X: rows in 3 groups, each row roughly a mix of its group's directions (some rows in no group)
X (120 x 12)
[[  8  -7 -22  27 -24   4 -55  15  -2   5  15  42]
 [ -8 -17  36 -41  16  -1  47 -13  -1   7   2 -36]
 [-53   5  30   1   2 -20   6  -3  48  -1 -11 -26]
 [-28  13  13   2 -44 -19 -24  23  -4  43   3  29]
 [ 12 -38 -19  24  -7  29  24  13  40  -5  19 -32]
 [  8  -8  55 -33  -2 -20  33 -26  25  -8  11   0]
 [-60  34  20   4 -32 -10 -12  -5   0  27   7  -6]
 [-32   3  -5  21 -10 -26 -26  39 -13 -11 -21  46]
 [-20   7 -26  20 -65 -17 -17   5  12  16   2  23]
 [-20 -30 -25  -4 -35  28  29  16  21  -4 -12 -41]
 [-12 -19   7 -27  -6   4  25  16  40 -23  47  28]
 [-30  27  17   5  -9  20  40  -7   6 -49   9 -25]
 [-61  38   1   4  -9 -27  -4 -13 -17   7 -23 -13]
 [-14  28 -14  -5 -65  10 -18   6  27  23  13   5]
 [ 57  22 -23  -2  32  -1 -22   8  -6  -1  30  23]
 [ 32 -13 -11 -51  -5  19  31 -20 -14  21  26 -14]
 [ -5   6   3 -13  -9   3  31 -19  19 -49 -33 -42]
 [-35  32 -21   9 -23 -19  30  31  12 -11  10  37]
 [-22  -3  28 -35   1 -15  24 -21  49  16  11 -27]
 [-49   7 -14  18 -45  17 -27  21   3   2 -23  16]
 [-31  23  14 -25  -4  -1  32 -17  -1 -40 -29 -33]
 [-14 -36 -29 -30 -30  31   4  -4   2  -4 -16 -43]
 [ 18 -36  22  32 -39  -9  39   4   9  10  17 -22]
 [ 22  16  33 -29 -21   2  45 -26  30  16   0 -16]
 [ 32  23 -19  29  -5 -43 -34  12  18  -9  18  25]
 [-16 -48 -10  10   3   8  24  42  36 -12  -5  26]
 [ 44 -17  -2  43  37  -9   3 -11  -6 -33  15  17]
 [  4  29  14   3  13   0  35 -46  -7 -15 -16 -47]
 [ 27   4 -10 -43  19 -11  50   5 -11  22  29 -10]
 [  3 -23 -17  29 -15  21  18  47 -44  -2 -22   4]
 [ 21   4 -13   0 -18  -3  41  44  11 -34  -5  38]
 [-10   3  -8 -25  18 -41  33 -28   2 -40 -16  27]
 [ 20 -22   8   2  40  -7 -14 -17 -29 -34 -43 -20]
 [-36 -20  14 -31   5 -37 -25   1 -42  -3 -22 -11]
 [-37  16 -28  14 -37  -2 -41  18  -9  -1 -27  21]
 [-35  17 -23 -24 -19 -33 -41  17 -10  22 -22  16]
 [  2  25 -22  56  -2   7  14  23  -6 -40 -24   5]
 [-25  36 -16   0  -2   9 -53  -1  33 -19 -13  24]
 [ 20  -7 -20  -4 -43 -19 -22  10  45  22  25  23]
 [  7  -2  24 -37  20 -10  37 -42 -14   8   4 -37]
 [  0  31 -21   6 -25  14 -59  26  11  11   0  24]
 [  0  52 -29  21  21 -22 -18  11   6 -32   3  29]
 [ 37 -19  25 -15  40   6  36 -22   4  -8  20 -29]
 [-21  24  12 -15   2 -20 -10 -58 -33   0 -19 -23]
 [  3  24 -30  41   2 -33 -11  15 -17  23 -13  40]
 [-13 -11   0 -41 -17  19  18  -9 -45  43  -4 -18]
 [ 27  14 -14   9 -19 -20 -48  -4 -19  -9 -29  41]
 [ 30  22  11  -8   6 -17  -9  -3 -58 -12 -23  36]
 [ 12   9 -50  -7  -2 -30  13  14  11  42   5  36]
 [-13 -27  46 -34  -4   0  16   2  27 -38  22  12]
 [ 32  30  -3  37  13  40 -37   2 -13 -20  11  11]
 [  4 -14   7 -14  29  38  13 -27  26 -38   9 -37]
 [ 31  20 -15  34  -4  21 -53 -18 -15  -9   9  24]
 [ 25  23   2  32  -3  15 -56  -3  30 -22   8  15]
 [-21   2  13  -9  34 -10  16 -25  24  -4 -35 -51]
 [ 31   8 -20  47   1  -1 -41 -18  -9 -19  11  32]
 [ 41  23 -13 -20 -19 -10  -8  -6 -27  18  19  51]
 [ 47 -27 -10 -36  21 -29   8 -11  -9  28  25   5]
 [ 58   0  -2  -3  30   7  46 -19   3  -7  12 -17]
 [  9  16   2  33 -25  10 -39  49  32  -4   3  10]
 [ 17 -16  25 -18  43  13  35 -22 -10 -16  10 -39]
 [-52  -4   6  36   2   5  -6  14  27 -34 -19 -28]
 [-58 -14   1 -26 -26 -16  -9  19   1  21 -35  -4]
 [ 57 -11   0   1  27  12  25 -21 -32   5  30  -6]
 [ 26   0  -2  58  -7  25 -24  29 -24 -11   8  18]
 [-46  24 -27  16 -34  -7 -34  17   9   6 -24  16]
 [ 11  17 -44  28 -12  10 -52   2 -10  -6   3  32]
 [-43  -3 -18  -1 -41   8 -48  17 -15   0  -8  20]
 [-25  -3  -7  10   6  53  -3  11  29 -48  13 -13]
 [-32  24 -32  -4 -55   5  -9  19 -17  -3 -23  19]
 [  5   7 -30  51 -16 -21 -20 -23 -18 -20   2  36]
 [ 16  31  17 -11  -1 -36  50 -37   4  20  -1  -7]
 [ -8 -27  55   9   0 -10  -6 -30  31   6  18 -31]
 [ 41  -2  -1 -28  13  -7  45 -32 -11   3   3 -38]
 [-44  20   2  13 -22 -14  14  25  16  -9  36  40]
 [ 14  23 -12  16 -31 -27 -56 -13  28   2  10  17]
 [-51  20  11 -28 -15 -10 -36   5   2  14 -35 -15]
 [ 36 -12  11  -8  16  47  10 -24  23 -18  -6 -40]
 [-24  -5 -20  38  25 -18 -48   5 -35   6   8  15]
 [ 23 -14 -41  17  31  11 -10 -15 -25  15  44 -22]
 [  8 -10  56 -37 -12 -39  14 -21  -6  12 -11  -1]
 [-33  19   4  34 -34   9 -29  37   3   4  -4  34]
 [-26 -17   8  36 -37 -27 -42 -12  13  -8 -26   7]
 [-35  -4  41  29   9  16 -23   2   3 -51   5   7]
 [-21  26  -1  -9 -35  15  27  27 -18 -32 -37 -21]
 [ 29   2 -18  24  38 -20   1 -43 -14 -32  10  24]
 [ 56   1 -10 -19  -5  24 -25   5  20  25  37   8]
 [ -5 -28  -8  46  31  10 -10  25  18  41  22  -5]
 [-39 -13   9 -13  -7   7  36  35  21 -45 -13   3]
 [ 31  13 -17  27  30   1 -12 -34 -25  14 -34 -31]
 [ 44  -8 -19  -9   5 -33  13  -6 -49  31  10  -8]
 [-10  44  14  -6  27 -19  25 -34  36 -19  -6 -22]
 [-12 -16 -21 -29  18 -31  38  18  -8 -44  14  18]
 [ 39   7  29 -44  21 -22  17 -39   4   6  10  -2]
 [ -7 -19  19  -8 -35 -52  30  13  16  22   3 -26]
 [ 38  -3 -15 -15  -9  -3   3   8 -17  56  26  35]
 [ 16 -45  -8 -46  10 -38  13  -1   6  31   9   7]
 [-27  12 -11 -18  53  -4 -32   9 -11 -23 -31  21]
 [-46  17  37 -14  -7   2   6  16  23  -4 -27 -40]
 [-49 -15  12  20 -11 -12 -43  27  14  26   4  19]
 [ -5 -28 -26  26 -19  17   0   9  60   0  10 -27]
 [-52  10 -27  20  22  20 -21 -15  -6 -10  29 -28]
 [  2  38   5  -4  17 -16  28 -30  20 -35 -34 -27]
 [ 45  12  -3 -29  -7  -9   0  -8 -51  13  -7  34]
 [-32  11  31  13 -18  35 -10  14  41 -34 -13  12]
 [  9 -20  12 -37  39 -12  56 -10   6  -1   9 -17]
 [ -9  21  -6  47 -61 -22  -1  14   9   1   7   1]
 [ 34   1   9 -26  12 -41  48 -27 -18   4  -3 -11]
 [-54 -17  15  -9 -35  -6 -44  18   2   3   0  15]
 [ 21  49   7 -17  -9 -28  -8 -19 -27 -18 -22  36]
 [ 25 -34  20 -13  19  27 -38 -16  -6  -7 -31 -33]
 [ 14  -9 -39  34 -19  11 -41  23  -4  19  11  33]
 [-22  15 -21   2   0  28  26  20  48 -41   0  14]
 [-33  52  -5 -12 -37 -19   1  -1   0 -20 -30  18]
 [ -1  16 -31   3 -51  -5 -29   4  33  16  17  31]
 [-17  21 -12  33   5  23  12  21  33 -48 -15  24]
 [-24  15  -3 -13 -47 -19 -27  19 -15  19 -14  43]
 [ 33  17 -23   3 -25 -27  14  11 -14  55   2  20]
 [-49   9   2  17  21   6   5  -8  31 -24 -18 -46]
 [ 10  -3   5  32  36  13 -17 -21 -56 -21 -17   2]]
one row of each group, then the others: which group is each in?
[ 51  -3  12   8  47  24 -18 -26 -20 -13  13  -2] : F
[-71  -7  10  10 -22   9  -1  25  13 -16  -8 -18] : C
[ 46 -30  23 -25   5  38   1 -19  16   1   1 -32] : U

[-14  -1  22  15  11  11  24   2  30 -53  38  21] : U
[ 31  -6 -22  47 -14  28 -29   1 -25  -2  15  30] : F
[-23  -1  -9  -3 -35  18   7  56  15 -28   2  31] : U
[-10 -13  36 -20  32 -28  27 -28   4 -45   7  -1] : U
[-22   7  -4 -58 -18  -5 -22 -11 -16  43 -11 -11] : F
[ 22  10   2 -27   7 -38  44 -32 -25  16   0 -25] : U
[-59  13 -32 -34   1   7   0  -6   7   0 -13 -33] : U
[  8 -23 -21  33  40   6 -17  12   0  55  -1  -8] : C
[ -2  21   4 -13 -10 -46  34  12   1 -10 -45  32] : U
[-18   1   0 -14 -41  -4 -31  20   1  59   7  13] : U
[ -6 -35   7 -25  36 -12  47   2 -36   6 -11 -13] : F
